(in the rows, 100 means zero)
Rows swapped in pairs by one turn or mirror: which row each one swaps with:
K_959: [81 109 92 130 97 134 99 92 78 108 111 58 91 110 107 100 99]
K_804: [119 113 104 104 105 111 106 106 86 99 98 93 123 112 79 85 97]
K_386: [85 121 100 134 96 131 80 121 78 118 103 69 104 120 121 95 108]
K_266: [90 113 109 117 100 134 82 93 100 111 99 79 83 124 66 103 101]
K_108: [123 111 87 101 114 119 106 108 72 96 112 87 110 113 90 84 109]
K_562: [92 101 60 117 90 106 82 121 87 124 108 77 111 114 94 90 99]
K_587: [79 123 99 125 100 122 73 122 88 128 116 67 100 115 118 99 93]
K_926: [95 93 106 116 106 112 95 95 87 124 99 103 111 129 91 99 68]
K_905: [82 114 110 107 112 119 95 92 109 121 112 85 86 119 75 104 93]
K_274: [77 119 101 98 115 115 97 101 108 126 127 95 92 123 93 101 92]
K_952: [97 99 92 133 114 109 83 115 114 117 107 88 88 134 116 102 95]
K_543: [91 108 76 123 77 112 83 119 85 110 109 62 111 107 101 86 108]
K_164: [91 97 100 127 87 118 80 102 93 129 100 98 111 123 90 95 69]
K_891: [106 114 102 129 91 118 76 105 76 102 114 82 113 127 113 65 111]
K_731: [121 114 83 99 109 114 106 105 78 97 116 89 112 112 85 82 106]
K_524: [96 102 106 132 108 122 86 115 113 115 93 78 84 120 111 107 81]
K_46: [104 118 97 105 103 103 90 108 87 101 83 60 109 128 81 84 95]
K_547: [115 106 97 126 92 121 76 111 79 100 118 89 112 136 105 72 109]
K_624: [107 106 107 107 103 106 97 102 88 110 84 84 118 119 73 78 81]
K_377: [79 114 99 123 94 140 102 94 77 106 118 64 92 104 96 95 110]
K_808: [98 100 85 127 114 115 82 114 108 117 109 97 90 136 120 103 98]
K_904: [113 113 94 107 96 137 84 106 71 99 111 70 94 115 70 94 111]
K_478: [102 108 116 123 115 125 87 112 106 120 95 87 91 111 100 107 72]
K_28: [106 124 119 106 124 126 93 113 89 119 104 99 108 115 90 109 85]
K_83: [100 104 74 121 83 108 77 114 92 121 108 101 118 114 85 92 102]
K_417: [109 103 100 121 118 128 114 91 80 106 116 108 110 122 108 98 93]
K_647: [99 103 96 131 76 127 84 104 75 106 109 71 108 103 100 75 103]
K_44: [115 103 99 131 118 127 107 106 80 98 111 102 108 122 115 92 105]
K_353: [78 119 94 103 115 113 88 112 103 132 129 81 93 119 110 97 90]
K_673: [91 113 78 96 119 107 96 113 83 118 104 66 98 133 92 101 80]
K_364: [104 104 93 134 73 121 84 102 83 103 105 68 104 103 99 75 98]
K_604: [76 100 78 111 108 111 91 109 79 125 104 63 95 128 99 107 82]
K_536: [101 106 86 126 115 112 79 112 103 111 115 94 96 149 111 90 111]
K_75: [79 117 112 106 106 125 91 90 105 116 104 79 83 121 78 104 97]
K_915: [117 118 91 107 102 136 90 108 72 98 107 82 97 105 72 98 112]
K_522: [103 129 113 105 117 137 99 109 77 117 108 102 112 114 88 103 105]

K_562 pairs with K_624
K_673 pairs with K_164
K_891 pairs with K_915
K_524 pairs with K_274

Rows swapped in pairs by one turn or mirror: which row each one swaps with:
K_548: [118 109 89 66 93 90 110 98 103 114 88 127 111 104 109 116 98 114]
K_470: [126 107 90 71 87 84 107 93 118 117 85 117 111 98 113 116 95 108]
K_827: [119 96 91 68 101 93 104 95 102 120 84 120 107 101 110 113 97 114]
K_945: [115 110 87 73 110 97 113 95 111 116 89 132 106 98 105 111 99 99]
K_491: [95 113 103 94 87 109 132 91 103 105 109 79 99 88 107 128 112 97]
K_346: [87 98 115 95 72 106 101 104 95 92 120 104 119 87 113 94 121 86]
K_906: [93 118 107 92 82 111 130 89 104 106 109 81 102 86 107 123 114 98]
K_777: [113 100 88 65 97 100 109 99 110 115 97 124 121 106 111 116 93 111]
K_555: [101 118 106 90 82 112 127 94 109 103 114 82 102 80 103 126 108 105]
K_123: [104 102 101 112 99 103 97 87 106 98 79 98 105 109 117 81 79 107]
K_519: [113 115 94 68 104 101 107 95 101 113 94 125 120 105 101 115 92 114]
K_657: [99 118 101 92 90 113 129 93 101 103 113 83 101 78 104 126 111 97]
K_616: [91 99 117 94 67 105 100 104 92 91 105 102 119 90 112 94 122 81]
K_530: [119 107 89 71 100 94 102 96 104 107 87 123 104 105 105 118 103 121]
K_402: [102 96 101 112 95 97 110 103 110 95 88 94 104 107 125 81 76 108]
K_476: [98 112 108 91 86 110 129 88 100 104 111 84 98 81 103 132 111 96]
K_514: [100 94 114 97 65 104 103 106 96 93 111 109 124 86 113 89 118 79]
K_160: [103 108 104 119 93 101 107 94 106 90 81 101 109 107 120 80 82 114]
K_60: [96 114 107 92 83 110 132 95 104 103 114 82 101 86 101 128 109 94]
K_451: [93 100 112 94 67 106 99 105 92 89 112 107 118 87 111 93 121 84]
K_301: [90 104 101 108 98 100 91 96 113 93 85 104 96 96 118 79 87 116]
K_114: [92 115 102 88 86 111 131 94 108 108 112 77 101 89 103 121 106 92]
K_677: [91 94 112 91 68 103 101 101 93 90 109 103 123 94 115 94 123 80]
K_307: [126 93 102 68 108 92 106 98 112 113 85 116 119 96 111 114 99 107]
K_427: [118 107 98 68 109 96 113 102 107 107 88 127 109 99 101 118 97 113]
K_7: [103 90 113 121 96 98 96 92 116 97 86 100 109 106 113 93 80 113]
K_838: [107 98 105 117 90 106 105 92 118 97 80 104 114 104 126 84 94 119]
K_929: [88 91 115 87 70 106 107 103 92 94 111 107 118 91 114 90 121 83]
K_416: [102 98 109 109 99 99 109 84 112 94 82 100 103 114 122 80 88 114]
K_171: [94 114 107 101 84 110 126 94 100 106 118 84 102 82 103 127 113 97]
K_202: [89 98 113 92 65 101 106 99 94 95 108 104 122 90 112 94 124 78]
K_370: [101 104 107 114 97 89 102 104 98 95 85 101 102 98 118 77 79 113]
K_375: [105 103 93 118 97 97 101 91 103 93 74 105 110 101 117 85 81 108]
K_979: [95 112 103 89 91 109 128 97 104 105 119 83 105 80 104 124 111 92]
K_962: [126 109 93 73 99 100 102 104 111 118 97 124 116 104 109 111 96 118]
K_343: [110 101 89 69 92 85 107 97 112 121 80 118 117 103 108 116 96 108]
K_142: [97 101 114 91 72 107 100 99 91 91 113 100 123 84 113 97 126 78]
K_592: [93 95 115 91 68 105 105 103 93 89 110 102 122 88 114 94 123 81]
K_787: [108 102 100 115 96 97 100 93 109 98 91 104 104 96 124 82 75 116]
K_553: [96 99 110 114 96 96 99 99 108 84 84 107 107 98 112 82 74 111]

K_142 pairs with K_171
K_979 pairs with K_346
K_160 pairs with K_548
K_402 pairs with K_777

Rows swapped in pairs by one turn or mirror: which row each one swaps with:
K_628: [98 103 80 101 119 107 89 76 122 88 85 101 119 82 102 101 123 120 92 106 105 100]
K_890: [103 89 107 94 106 105 87 88 98 132 68 91 117 98 118 123 112 115 108 109 88 108]
K_425: [83 85 77 112 104 81 92 84 109 117 92 109 107 110 118 89 121 108 89 115 117 93]
K_217: [100 83 97 101 117 126 84 96 118 103 84 90 109 103 105 122 131 119 98 110 80 75]
K_705: [100 81 97 100 100 83 88 98 112 128 89 78 125 81 104 129 122 104 97 116 83 102]
K_630: [102 90 80 104 95 76 94 106 125 138 90 72 103 101 83 115 108 105 102 110 88 112]
K_558: [104 77 101 128 106 94 78 87 114 126 91 100 104 97 93 120 96 114 101 100 80 87]
K_62: [115 61 80 107 115 121 87 104 101 104 92 85 103 97 105 137 102 111 99 80 102 108]
K_298: [99 68 61 95 131 89 81 107 108 122 74 123 102 96 109 107 121 93 96 102 96 81]
K_535: [101 94 71 104 103 87 93 93 110 126 100 116 80 88 112 98 112 108 110 123 105 87]
K_93: [112 108 92 94 105 97 91 101 88 107 88 76 115 96 106 123 124 110 91 123 89 108]
K_204: [116 88 74 89 126 94 118 99 134 100 68 98 88 100 111 106 99 98 87 98 103 87]
K_493: [105 88 80 107 115 89 82 75 107 134 89 94 109 127 101 99 110 104 88 114 122 112]
K_432: [126 92 57 102 90 99 75 100 115 120 77 99 117 77 99 116 114 119 93 109 99 100]
K_966: [110 89 70 89 120 103 115 107 127 92 69 101 86 105 119 98 101 94 87 98 103 90]
K_780: [101 68 78 112 120 128 90 108 102 103 99 85 107 94 105 139 107 112 89 91 104 105]
K_782: [102 94 82 111 106 94 84 78 109 127 90 94 110 127 98 101 105 107 81 117 123 113]
K_826: [106 78 72 82 128 99 110 102 134 103 67 96 86 99 111 102 111 93 76 98 99 92]
K_967: [112 89 74 83 115 104 121 100 138 108 75 92 93 113 111 117 107 88 82 105 99 83]
K_163: [92 84 89 115 100 93 91 114 110 124 85 85 105 118 124 105 137 122 109 116 88 102]
K_297: [105 88 85 104 100 79 95 98 125 134 94 70 103 101 81 111 112 110 107 112 85 108]
K_799: [102 88 65 114 111 104 88 112 95 139 91 91 121 92 98 124 106 102 116 118 90 98]
K_264: [112 60 79 118 123 110 85 110 100 108 98 78 95 96 104 125 103 123 96 83 104 101]
K_115: [109 103 82 111 88 100 103 93 114 130 77 105 109 118 115 110 123 112 93 81 100 80]
K_783: [95 86 67 79 120 99 116 105 127 101 74 101 92 102 109 101 105 93 77 96 96 89]
K_822: [119 54 74 112 116 120 94 109 105 110 97 82 109 92 103 126 102 114 100 92 105 108]
K_89: [113 51 69 114 113 115 87 105 121 100 90 79 101 98 113 123 106 119 103 85 105 102]
K_610: [107 87 67 79 113 100 110 95 130 94 77 97 80 106 111 100 106 94 84 95 100 90]
K_6: [69 79 80 112 106 94 96 111 116 103 70 99 121 114 109 101 129 112 86 100 95 100]
K_413: [88 106 75 110 104 120 88 104 121 101 64 87 108 124 112 113 121 105 94 99 87 92]
K_617: [123 76 80 87 120 98 107 90 135 101 76 94 92 106 117 109 108 85 80 93 102 86]
K_760: [118 79 85 80 126 104 104 95 131 94 68 98 89 108 110 112 113 93 75 96 104 91]
K_195: [126 87 93 102 114 79 84 101 103 121 90 116 114 92 103 104 120 94 83 131 101 99]
K_440: [96 94 66 90 114 88 65 88 129 132 78 94 99 111 127 105 104 101 92 116 95 91]
K_697: [103 100 81 91 106 116 79 96 104 110 106 118 109 109 116 98 127 119 94 107 101 112]
K_577: [92 95 74 101 121 85 96 103 115 129 92 100 115 87 113 122 130 94 108 73 99 102]
K_889: [113 91 63 95 100 77 85 105 100 128 86 106 114 93 110 106 125 75 104 101 95 100]
K_179: [93 76 65 122 99 85 86 92 113 129 75 113 90 118 109 100 118 107 104 122 101 103]
K_578: [121 70 79 114 121 123 93 114 105 100 89 84 102 92 114 137 104 108 100 91 103 105]
K_460: [116 88 64 113 113 98 74 116 106 111 85 116 113 88 88 120 100 83 94 98 98 89]
K_996: [119 90 106 93 95 102 78 99 117 131 93 90 122 107 100 120 111 99 103 122 88 94]
K_914: [104 92 84 96 106 87 98 104 109 125 82 114 96 87 100 120 132 103 98 95 71 119]
K_414: [94 109 77 107 111 104 108 84 105 122 71 102 111 116 105 99 109 100 94 127 94 84]
K_568: [111 83 71 83 118 102 120 93 130 106 73 92 87 111 117 100 111 91 79 99 100 91]
K_908: [106 90 89 109 98 85 96 96 124 132 94 74 108 99 72 117 111 103 105 112 84 109]
K_546: [111 87 81 105 95 78 100 100 121 130 94 75 101 101 77 106 113 110 105 111 84 107]
K_355: [100 88 81 103 111 95 81 111 116 107 103 100 122 86 98 127 127 83 73 116 100 91]
K_643: [116 69 74 112 125 121 90 110 113 108 92 80 104 96 115 136 102 118 104 89 114 103]
K_549: [112 89 77 78 127 94 102 94 125 104 70 85 85 105 116 101 107 98 74 99 100 89]
K_790: [94 94 71 111 107 74 102 111 82 115 88 107 97 109 110 95 119 105 101 104 104 101]
K_216: [112 55 66 117 116 119 93 111 109 107 87 93 111 100 102 129 97 117 101 96 113 104]
K_218: [97 91 70 106 112 92 82 80 110 132 85 97 111 128 101 96 110 100 90 114 121 113]
K_86: [110 60 84 113 123 125 89 110 113 106 100 84 103 96 106 128 111 115 94 85 108 100]
K_982: [102 96 89 121 88 111 88 83 102 99 82 88 117 106 102 100 132 116 104 112 88 102]
K_582: [109 89 78 105 109 92 82 78 101 134 87 91 113 130 102 104 114 104 86 113 121 116]
K_652: [110 56 73 107 120 113 88 120 118 100 95 86 95 99 107 126 111 116 104 83 106 102]

K_782 pairs with K_630
K_799 pairs with K_414
K_115 pairs with K_432
K_355 pairs with K_6
K_493 pairs with K_297
K_705 pairs with K_425
K_179 pairs with K_996

